Turns in one plane each, and the order they were made in; the first pair answered:
Q_397:
[ 10   0 -10 -19   1   0 -30  -2 -14   7  -2   9  28  14   9  -6  -1 -36
  -3 -13  11  -3   9  -1 -15  11   2 -17   1 -12 -10 -13 -18  -1] -> [ 10  -8  -5 -21   6   0 -23  13  10  14   4  -7  25   2  11   2 -10 -22
 -20  -1  17   0  16  -5  -1 -10   1 -11  10 -20  -8 -24  -8   6]
[ 23 -46  30  31  -6  22  -9  24  34  30 -22 -11  30 -23  -5  25 -19  -1
 -25   5  26  21  -1 -13   6 -21 -18  18  13 -11  -3 -23  -2  13] -> [ 20 -35  34  46 -26  46  -3 -13   7  19 -46   5  33   9 -10  11   5  -4
  -1  -9  11  20  -6 -11  12  12 -19  25   3   4   2   5 -23 -16]
[ 10 -22  23 -37  -3  27   0  13  12   8  11  -5  -2  -2   8   6 -19  10
 -17  24  -1  15  44  15  39  -8  -2   1  26   1  10 -16  12 -23] -> [ 10 -13  22 -32 -16  39  -3 -17 -17  -2  -5  13  -1  23   0  -6   0   2
   6   8 -11  12  37  18  29  22   3  -1  18  15   8   7  -3 -42]
[-10   3 -18 -39  24 -36   3  30   4 -16  21  14  18   1  -1 -21  14   0
 -44  54   5 -18  19  24  -1 -27  63 -14 -40  14  -3 -16  13  11] -> [-28   5   3 -18  11   0  25  14  19 -17  12  -1  24  20  -9 -21  12  25
 -51  62  -2  -8  30  21  40 -36  49   6 -33   6  11 -16   4 -16]
Q_43:
[-11  12 -13 -55 -24   2  24 -20  -9  -3   5  32   4  -3  21 -34  24   9
  20   4  -6 -13  19  14  18  -2   3  -2  -9  27  -4 -26 -16  21] -> [-42   2  41 -44   3  15   7 -16   7   9  20 -28  -5   3 -23   0 -13  15
 -18  31 -15  -1   2  10  36 -12   2   9   0   7  -4  -1 -22 -10]
[  4   3 -14  30 -15  -4  10   3   1  -7 -18  11   3   1   8  -3   2   6
  16  -6   6  -7  -3  -7 -11   0  -6   7  -5  -5   4 -10  -7   6] -> [ -6   0   4  35  -8   7   9  -1   6  -3 -15 -11   2   9  -7   8 -10   8
   2   6   2  -3 -12  -5  -2  -3  -2  13  -4 -10   3  -1 -12  -5]
[ -8   2  25  -7  22  11 -16   0   1 -14  29 -34   0   9  -1  16  -8  -1
 -21  27   3  11  13   4   4 -16  -5   6   0 -19 -12 -22  26  12] -> [ 13   7  -8 -17   8  -4 -12   5  -4 -14  26   2   0  -3  27   0   7  -7
   3   7  10   9  20   0 -16  -6  -7  -2   1  -6 -11 -41  33  34]
[-10  21  -3 -35  11  21   2 -18 -20 -25  11  11   7  12 -18 -33  31 -16
  -5  15 -12 -16   3  13  -2   9  38  -9 -37   3 -13  25  -6  -5] -> [-11   4  22 -40  33  -5 -26  12  -3  -4  23 -30 -12  -6 -28   3 -11 -31
 -19  19  -8  -9 -11  12 -14  13  33 -14 -15  -7 -12  29   1  -7]
Q_706:
[ 13   6   1 -44  -9   1  -4  28   4  -8  16   4   2 -13  17 -10  -5  -9
 -26  15 -13  10  18   6  36   0   1 -11  -8   7   7 -24  12  -4] -> [  6   5   7 -42   4  -7 -28  22 -14 -10  20  -8  -3 -12  -4   1 -11 -23
 -27  15 -18   6  -5   8  10  14  16 -19 -18   8  -4   1   8  -7]
[-12  -4  28 -23  14  -6  -9  13  12  26  -9 -31 -27 -18 -12  10  15   5
  29   8  -9  10  -6   3   7  41 -27 -14  20  13  -7   4  37  -3] -> [-36   4  34  -6  21  21   2  -4  10  13  -3 -39 -12  -5 -30   3  29  25
   7  26 -17  -1  -9   5  19  13 -10  -4   0   6 -16  14  27  -5]
[  6  -8 -15 -16  14 -27 -28  28   1  24  11   0  -1 -17 -12  32 -16  -7
  -6   2  -3  -9 -26   2 -12   7  12 -16   9  -6 -19  -1   6   2] -> [-11  -3 -13   0   8  11   7  12  16   9   9  -3  19  -6 -19  17   3  25
 -27  31  -9 -15 -10  -1  24 -31  18   2  -5 -15 -22  -9   3   3]
[  3   0  14  -3 -33   4  26 -21  -2  -9  -3  10   6  11  19 -27   6   7
  36 -30   0  37  27  10  22  19 -24   9  -2  -4  15  -2  -2 -19] -> [ -4   1  20  -2  -6 -10  -9 -28 -29  -9   6 -10  -2  15  -7 -15  -2 -17
  31 -35  -6  28  -7  16 -18  35  -3  -5 -17  -5  -7  34 -12 -21]

(2 to 3 turns a pair)
[ -6 -24   1  -3  24 -23 -18  30  20  11  26 -22  -8 -16   2  20 -16   4
 -19  22  -3  -9 -16  -7 -13 -30  21 -11   0 -24  -7 -18  29  24] -> [ 18 -20 -24 -15   1 -38 -31  24  -3  20  11  16 -15 -15  22   6  -1 -19
  24 -14   2  -9 -14  -5 -34   8  10 -24   3  -1   0 -19  28  25] : Q_43, Q_397, Q_706
[ -2 -10  -1 -11   3 -14 -10  -3 -13  -1  -8   2   8 -10  -4  12  -1 -17
   1   5  -9 -19 -16  -9 -26  10   8 -20   0  16  -1  -8 -10  16] -> [-11 -10  -2  -9   6   1   4  -5  -9 -11  -6   1  20  -2  -5   5   8  -2
 -12  20 -14 -24 -10  -6 -15 -10  15 -16  -6  11  -4 -13  -9  19] : Q_43, Q_397, Q_43
[ -3   8 -35  -8   5  -3  11   3   7  -9   3  17   5 -13  15 -17  21   1
 -16   9   3 -19   5   5 -17 -26  27  -4 -14  -5 -10 -25  10  36] -> [-23  13  -7   1  12  26  18 -20  -1 -14  -1   0  10   6  -9 -12  21  13
 -30  23 -12 -17   2  10   4 -24  30   5 -25  -7  -9  -2  -7   8] : Q_706, Q_43
[  5 -14  14 -18  14  -7 -35  19 -31  29  15  -3 -18 -11   2  27 -42  -9
  22 -35   8  29 -12   7 -28  27 -15 -24  -6   6   6 -26   9 -25] -> [-20  -5  -5  -9  34  12 -21   2 -48  -1  33  -2   8 -10 -20   9  -9   0
 -13  -3  -6   8 -24  15 -40 -12  31 -24 -51  -5 -27 -11   2   3] : Q_706, Q_397, Q_397
[ 41 -21  32  21 -15  14 -15   8 -39 -25 -16 -32  14   3 -15  12  -2 -21
   6   7   5 -12 -22   1   6   9   1  12  11  -7 -13  31 -35 -26] -> [ 38 -21  22  24   2   8  -3  27 -16 -27   0 -41  22 -16 -13  13  -5  -2
 -20  29   9 -20 -19   1   7 -38  13  12   4 -24 -21  10 -24   4] : Q_43, Q_397, Q_706
[  7  17 -12 -40 -17   8  35   3  16  -8   4  31 -10 -19  27 -22  27  14
  -4  15 -14   1  47   3  30 -14   0   8  13  -9  17 -37  18  21] -> [  0   3  44 -44   4 -11 -11  15  15  22  10 -25 -39 -15  -5  27 -30 -11
  -8   7 -16  19  20   4  22  26 -13   5  40 -12  22  -4  13 -19] : Q_397, Q_43, Q_706
[  6  -2 -16 -22   7  -3   0  18   6 -17  21  10   5 -17  18 -18   9   1
 -26  24   6 -11   8   4   1 -29  11  -8  -8 -12  -4 -23   5  14] -> [ 23  -7   0 -30   2 -22 -28  22  -5   4   7   9 -18 -13  22  -3 -10 -21
   6  -9   7   2  -2  -1 -13  21 -12 -11  15   1   8 -13   3 -11] : Q_397, Q_706
[-14 -13  24   2   5  29  12   0  17   2   7  -2  31   8  -1  15  -4  25
   1  14 -10   8   6   5  19 -11  -4  13  19 -11   8   0 -10 -25] -> [ 10 -10 -11 -25   3  -6 -15   4 -14   4   6  34  24  -8  18  -1  14  -5
  28 -11  -4  -1  -2  10 -31  19   3 -11  10   8  -3   2  -1  -2] : Q_397, Q_706, Q_397
[ 21 -11 -30  11   4 -22 -55  -7 -53 -11   3 -21   1  16  22  -7  26 -24
  18 -19  28 -19   3  -4 -22  13   7   2  14  16 -25  40 -42  27] -> [  0 -25   7  26  23  -9 -43  13 -10  -1  20 -73  -1  11   7  23 -10   4
 -25  19  29 -13   5  -6  22 -32  -3  18  30 -12 -20  32 -35  18] : Q_706, Q_43
[  7   2  18 -12   5   4  29  11  17  45 -14   5   6  -1  29  11 -21 -10
   1  12  -3   6   6 -36   8  -1   1  11  19 -11   6   2 -35 -43] -> [ -4   5  21  -4  11  15  33   5  18  37 -12  -4  15   7  17   9 -18  -1
  -7  21  -8  -1   1 -36  12 -11  12  15  10 -14   0  10 -36 -44] : Q_706, Q_706
[ -6   9  28 -40  -3  24 -13 -23 -21   6  24  15  -4  22 -19  -3  23  -6
 -13  31   1 -21  -8   5 -24  -4   7  -7 -31   3 -10  10  -3   2] -> [  9   2  16 -47 -16  13   7   4  13  12  21  29  -3   3  12 -11  17   8
 -12  31  13 -14  19  -2  -1 -23 -13  -2 -10   0   5 -35  13  17] : Q_397, Q_706
[ 11   8  11 -36 -44 -21  30   6   3  -1   8  28  -5   4  16 -21  -1   5
  15  14   3  29  39  13  44 -10 -22   0  14  -4  12 -45  15  -4] -> [ -7  -2  38 -31  10 -44 -23   6 -21   6  34 -25 -20   6 -39  19 -27 -25
 -18  25  -9  21 -14  15  -4   4  13 -16  -2 -17 -16   9   5 -12] : Q_43, Q_43, Q_706
[ 14  -1  -1 -15  25 -15 -26  13 -24   8   6   1 -11   6  -9  14  -8 -27
  -3  -4   1  13 -12   3 -18  11   4 -22  -2  -3 -19  16   8   2] -> [ 28  -9  -7 -10   5 -19  -6  24  -1  15  -5  12 -12  -5  18  12 -15 -17
  10 -13  10  17   8  -6   0   9 -20 -15  17  -1  -1 -10  15   5] : Q_397, Q_397, Q_43
[ 18   6 -21  10 -25  13  15  -7   4  11 -21  21   8  -1  10 -30  22   7
  33  -2  10   0  28 -19   0 -10  -8  -3  14   9   5 -20  -3  24] -> [  4  11 -26  17  -5  15   5 -16 -17   0  -6  14  14   1  -7 -31  34  -1
  15  10   2 -16   7 -13 -21 -20  19 -11 -11   6 -15   2  -8  33] : Q_706, Q_706, Q_397
[ 22 -18 -12 -29  13  -3   5  24  -5  -3   9  12  23 -18  11 -15 -10  15
   3  -6 -11  16  27  11   8  -4 -20 -11 -13   4  22  -9  18  -3] -> [ 22 -17  -1 -30  17  -8 -14  17 -17   0   6   3  14 -11  -4  -4 -16   1
   8 -10 -16  15  12  13  -6  18 -19 -16 -13   9  20   8  13 -14] : Q_43, Q_706
[  1   0  -5 -43  -5   9 -22   6  -9   1  13   9  -8 -10  15 -29  12   5
   1  -1   1  11  21   7   8  28  -6  -2   3  18  13 -23  17  -6] -> [-11   1  -3 -34  -7  28  -6  -3  -9  -9  12   8   4  -4   6 -34  21  21
 -11  14   1   8  22   2  21  11  -2   3  -5  12  11 -24  13  -9] : Q_706, Q_706
[ -3   4  15  12 -20  10  19 -11  12  14  20  20 -14  15   8 -10  12  41
   9  16  -1  -3  16  -3  37 -32 -13   5   3 -24 -23 -31   1   5] -> [ 23  -1   2  -2 -18 -31 -16   6  -9  29  22  33 -33   0  19   1  -2   3
  35 -17   9  -3  -2  -4  -9   8 -18 -20  15 -10 -21 -25   8  13] : Q_397, Q_43, Q_43
[  1   6  25 -24  11  13  -8  30  -3 -26  21   8   0  -4  11 -27  16   4
  -7  27   1  -1  15   0  21 -27  -2  -1   0  23 -12   3  -1   5] -> [ 12   5  23 -29   4   1 -26  28 -14 -19  12  16 -12  -4  18 -23   7 -14
  16   4   3   5  11   3   9   0 -14  -4  11  33  -2  10  -1  -3] : Q_397, Q_706
[-25  -5 -26 -26 -13  13  16   4   8 -16   4   6  -2 -35  15 -23   3  18
 -26  41 -11  -9  25  12  36  -6   5  -1 -12  13  10 -19  -2  12] -> [-21   2 -36 -30 -16   9   7 -14 -21 -19  -4  24  -5 -26  11 -33  19   1
  -3  22 -14 -11  16  15  15  20  12  -8 -22  24   6  -2 -10  10] : Q_397, Q_397
[-14   4   4 -67 -20  10 -10   3 -10   4 -10  -8 -40  21  23 -21 -21   3
 -14   0  20  14  33  17  10  17  -7 -40  24  42  10 -26   9   3] -> [-38  13  15 -52 -15  41   1 -21 -21 -11 -10 -15 -26  37   2 -27  -6  16
 -32  18   8   4  28  22  19   5   9 -31   6  36   2  -7  -5  -5] : Q_43, Q_706, Q_706
[ 15   2  10   4   9 -34 -27  37   9   5   4 -38   0 -39  21  20 -49  -8
 -28   3 -11  -6 -41  11   1  -8  -5  22  20  -1  -4  28   2  -3] -> [  5  21  18  25 -14   3 -14  -7 -21  -4 -20 -22   3   2   6   5 -23  -8
  -6 -12 -23  -5 -46  15  12  26  -9  30   9  16   0  60 -23 -36] : Q_397, Q_397
[-11   4   6 -32   9  -6 -23  10 -10  -1  -3  -1  -3   1  -7  -2   0 -18
   3   5   0   8   3   5 -12  23   9  -3  -3  18  -4  14   2 -20] -> [-23   8  12 -17   4  19  -1  -1  -2 -12  -3  -4   8  11 -10 -12   5   1
  -9  18  -4   2  10   5  16   6   9  10  -8  12  -4   9  -2 -26] : Q_397, Q_706, Q_397
[  5   5  -9  10   0 -15   3   2 -10   5   0 -10  -4   0   1  -5   2 -15
  17 -22  10  -2 -12  -4 -10  28  -9 -12  19   5 -18   6  -3 -27] -> [-10   8  -7  11  13  -8   0  -2  -9  -4   8 -20   3   0 -12  -3   9 -10
  -3  -4   2  -8 -19  -1 -18  10  12 -13   2  -6 -31  20  -9 -20] : Q_706, Q_397, Q_43
[-18  16  13 -44   2  19  -4  12  21 -10  21  -4   5 -13  -3  -5  -1   7
 -25  35 -15  -1  10   8  28 -17   7  12   3  -1  21 -31  13  17] -> [-15   9  34 -40  -1  18 -14  13  21   3  11 -14  -6  -4  -5   8 -19   5
 -14  22 -16  11   9   4  35   3 -10  16  20   2  33 -25   9  -4] : Q_706, Q_397
[ 15  -6 -22 -34 -14 -28   4  27   5  12 -15  15 -17 -22  58 -25 -18  13
  20 -25  -7  15   2  21  10  12 -15 -13  21  26   9 -29  14  22] -> [  5  -3   4 -37 -13 -17 -19   5 -21  15 -20   3 -26  -2  35 -21 -21  -6
  28 -34 -25  21 -17  26   4  48 -14 -13  16  34  12   7  -1 -10] : Q_43, Q_706
[  9 -10   9  -5   2 -12  -6  18  38  23   7  -6 -12 -24  14   9 -24   1
  17  -4  17   8   5 -17  -5  19 -29  -4  15  16  24 -22  12   6] -> [  4 -10  -1 -10  23 -26 -20  21  26  15  20 -12  -9 -34   6  11 -19 -10
   0   5  16  -4 -11 -12 -33  10  -3 -14  -3  13   4 -14  16  24] : Q_43, Q_706, Q_397
[-21  14  -1 -10   9   0  -8 -18  -5  -6   0  19  22   4 -13 -16  14  -4
   0   5  -4  -8  -8  16   9   8   7  -1 -23  -1  -7  17 -14  -3] -> [-17  12  -6 -16  21 -12 -14  -1   1  -3  12  10  19 -12 -11  -8   8  -3
 -12  10  -1 -10 -14  19   3  -4  12  -5 -26  -8 -15  11  -6   6] : Q_397, Q_43
[-21 -16  21 -19  19  40 -23 -33   5  -5  -9  -8   1   7 -13  -4 -18  22
  -5   9 -13   6  -3  30  22  11  25   9   9 -20   8  12  -4  -7] -> [ -2 -11 -12 -29   8  20 -28 -34 -14  -6 -16  31  -1  -1  11 -21   2   7
  26 -17  -9  -1   0  31  -7  30  28  -1   2  -4   6   7  -2  18] : Q_43, Q_43, Q_706
[  9 -16  15 -29  -8  -7 -20  17  12  11  12 -15  -9  15  -4  11  -4 -21
   7   2  -3  22   7   0  29   3 -19   4  19   9   4  -5  -3  -5] -> [  3  -7   5 -28   1  -9 -30  -2 -16   0  12  -7  -6  21 -16   5  17 -35
   8  -2  -7  10 -15   4  -5   8   6 -10  -8  15 -13  16 -11   3] : Q_43, Q_706, Q_43
[ 16  24  12 -53  11   9   0   6  22  12  -3  29 -12  -9   5 -31 -11   2
 -42  12 -28  40  16  -8  63 -14 -16  36  11  11  41  -8   2  -3] -> [ 16  27  14 -48   1  17  -4 -12   5   8 -17  36 -13   6   2 -37   0  -4
 -24  -6 -36  42  11  -6  57   9 -20  38   8  24  45   8  -7 -20] : Q_43, Q_397
[-26 -27  32  34  26  31  22 -39 -24   7  -3  -8  -5  22 -34   0   8  12
   1  22   8 -28 -30 -20 -14  20  32  19 -12   7 -32  40   2 -12] -> [ -5 -41  40  26  -1  25  43  -3  21  30 -16  -6 -17   7   3   5 -18  33
  14  11  22  -3  14 -27  38  15 -14  32  38   5   3  -8  20 -21] : Q_706, Q_43
[-11  -2 -12  -1  11  -1  -1   1  -1 -19  16   7  10 -14 -11 -17  16  15
 -20  14   3  -2   6   7 -17 -27  30  -9 -25  -7 -14   2   7  18] -> [-10   1 -13   2   9   7  -5 -15 -13 -25   9  14   9  -2 -14 -23  25  12
 -12   6  -3  -2  -1  11 -21 -12  29  -8 -27  -2 -10  12  -1   6] : Q_397, Q_397, Q_397
[ -8   5   2   8  -8  13  -1  -9  -8   1   2  -3  -5   0  -9 -12  10  18
  -7   1 -12  -9   3  -4  -2   4  -6   1 -12   4  -1  22  -7 -19] -> [ -1   4 -14   2  -8   5  -2  -8 -14  -3   3   6  -5  -8  -6 -16  16  15
  -1  -5 -10 -14  -2  -4 -16   4  -1  -2 -17   8  -3  14  -4  -7] : Q_43, Q_43, Q_706
[-12  -2  10   5  12  17  11 -12  -5 -22   2  -7   9   3 -15  -7  10  18
 -13  19   3  -3  -5   9  -1  -7  16  10 -21  -4   0  12 -18  -4] -> [ -5  -8  24  -3   7  20  16   2  14 -14   1 -10   1   0  -5   0  -5  21
 -12  20   6   8  10   8  24  -4  -4  17  -1  -5  15  -2 -15 -17] : Q_397, Q_706, Q_43
[  0   4  30 -70  -3  28 -38 -20 -34 -16  22  -9  -9  29 -28 -17  -1 -39
 -27  26 -14  31  12  46  -2  27  -5   4 -22   4  24  30  14 -23] -> [ 17 -14  25 -81   7  -8 -38  24   5   2  38 -19 -16  -5  -8  -1 -33 -33
 -41  33   5  33  22  36   0  -4 -15  -2   4  -5  28  -9  36   5] : Q_43, Q_397
[-28 -16 -18  49 -18   3  66  -8  36   0 -25  -7  10  14   2 -18 -20  22
  11   3   4  18  13 -19  14 -11 -42  23  16 -14  15 -17   0  -1] -> [-29 -28  -2  39  18 -36   8   3  15  18 -11 -43 -13   1 -23  17 -53 -19
   6  -5   5  18 -28 -16 -41  15 -27  -1  16 -16  -1  17  -3  -4] : Q_43, Q_706
[ 42  10  33  27  16 -35  -2  24  25  29  -6   1 -24  25  -1  17   1 -19
 -31 -15  59 -34 -17  12  -1 -20   4   0  -4 -22   5   4 -23  48] -> [ 44  10  29  27   7 -32   6  27  30  29  -6   7 -21  23   9  11   0 -12
 -30 -13  61 -31  -6  10   6 -25  -3   5   3 -19  11  -6 -17  49] : Q_706, Q_706
[ 36  10 -23  14  -9  -6  -6   4 -12  -7 -13  11  -6 -10  11   1  -7   3
  18 -44  15   2 -12  -8 -21   4  -2   5  10   9   0   4  -9  -2] -> [ 28  15 -31  14  -9  10   6  -3 -15 -20 -12  20   7  -5   8 -15  14  11
   6 -29   5  -8  -9  -4 -12 -13  12   9  -9   7  -9   6 -11   4] : Q_397, Q_43, Q_397
[  0  28 -58  77 -37 -18  29 -17  -6   4 -36  19  14  19   2  -1  12  19
   6 -24  19 -25 -55 -14 -85 -33 -30  19 -14 -16  -6   0 -25  54] -> [ 13  12 -28  68 -60 -16  46   7  39  27 -45   6   3  13  26  17 -22  35
  13 -29  28  -1 -21 -20 -31 -31 -76  31  31 -17  30 -32 -16  29] : Q_43, Q_706
[ 38  -8 -23  22 -27  -7  -7  -4  20 -12  14 -33  -2  46  -7  25 -29  -2
  35   7  15   2  -6 -10   0  48   0  25  38   4   3  12   0   9] -> [ 25   0 -32  30 -10   5  -8 -19   4 -29  26 -31   9  55 -24  16  -7  -2
  18  22   7 -16 -22  -5 -16  36  28  22   6   0 -18  31  -9  20] : Q_397, Q_706, Q_397
[ 13   3 -22   6   9 -34 -30 -20  -9   3  -5   6 -14  20  -1  -4  13 -16
  13 -19   9  -6 -15  -8 -14  26  13 -12  30  10  -8   7   1  16] -> [  1   5 -31  13  25 -21 -12 -14  11 -12  10  -1   3  10  -1 -12  22   9
 -20  13   3 -15  -8  -7   2 -23  32  -4  12  -9 -19  -5   4  34] : Q_706, Q_397, Q_397
[ 12   9  12 -38 -12   4 -23 -19 -56  -4  -3  17 -24  10  -9  -6   4 -28
   8 -33 -22   6  -8  22  -8  54   3  -2   0  21  -9  18  -6 -26] -> [ 16  -2   7 -55  18 -31 -37  19 -32   6  25  -6 -32 -23 -10  12 -23 -32
 -25 -11 -13   1 -13  23 -20  22  14 -15   5   5 -17  -3  14   4] : Q_43, Q_397
[ -3   3  -1   6   6   2 -20   8  26  28  31 -67 -21 -18 -16  50  -7  14
   4   1  27   7   0 -11   2  26   2  13  -5  -9   1  13   8 -12] -> [ 11   7 -11   7  -8  -8 -23   2  12  31  16 -46 -24  -9  -8  42  -2   3
  29 -22  27   9  -2 -15 -13  52  -6   8   0   2   6  15   7 -12] : Q_706, Q_397, Q_43
[ -3  14  -4  35  -4  13  25 -19   8  -2  -8   3  16   3   3   4  11  21
 -15   5   1  -6   1  -9   9 -30  -1  11   1 -13   6  10  -6   9] -> [  5   4  23  25   2  -2  -3  -8  10  16  -4 -22  -4   1  -5  31 -21   4
 -11  -4   2   8 -12 -10   4  -3 -16   8  22 -12  11  21  -5  -9] : Q_706, Q_43, Q_43
[-11 -12   6  -3   3  14   8   3  14  -7  -8   2   1 -11   0   8 -11  19
 -11   4  -6   1   2  -7  16 -15   7   7  -2 -13   4 -17   4 -12] -> [-13 -14  11   1   8   7  -2   4  11  -5  -9 -10  -1  -8 -10  20 -17  15
 -15   4  -7  -1  -8  -7   8 -10  11   6  -1 -15   2  -9   5 -13] : Q_43, Q_706, Q_397
[  0  -3   4   1  10 -19 -25  18   0  19  11 -12  -8 -17  -4  15 -13 -13
  -5  -3   2   5 -11  -5 -24  -2   7 -12   0  -4  -7  -3  10   7] -> [ 14   1 -14   7 -13 -13  -3  13   9  13  -2  18   0 -21  18  -3   3   2
  11 -13   8   7  11  -6  -9  -6  -7  -5   7   1   5 -21  12  16] : Q_397, Q_43
[ 22   2 -34  27 -28 -10  25  11  21   5 -22  26  13 -11  28  -4   8  12
  23 -12  20  -6  15 -14 -11  -9 -13   0   6  13  13 -31  14  19] -> [ -3  -7 -10  36  21 -26  -3  23  24   8   4 -27   5 -17  -8  28 -19   7
 -18  17  17 -12 -19 -12 -33 -30  15  -6  -6 -11  -9  -1  12  21] : Q_706, Q_397
[ 35  -6 -15  -3 -21 -17   5   5   9  14 -16  26  -8 -13  37   1  -2  -3
  35 -26  19   8  15 -12  -3  25 -18  -3  26  17  23 -21  11   0] -> [ -6  -4   9  17  30  -7 -26 -16 -20   2   5 -20   0   1 -26  24  -3 -12
  -9   8   1 -12 -37  -1 -43  12  32  -7 -14  -3 -16  38  -5  -5] : Q_397, Q_706
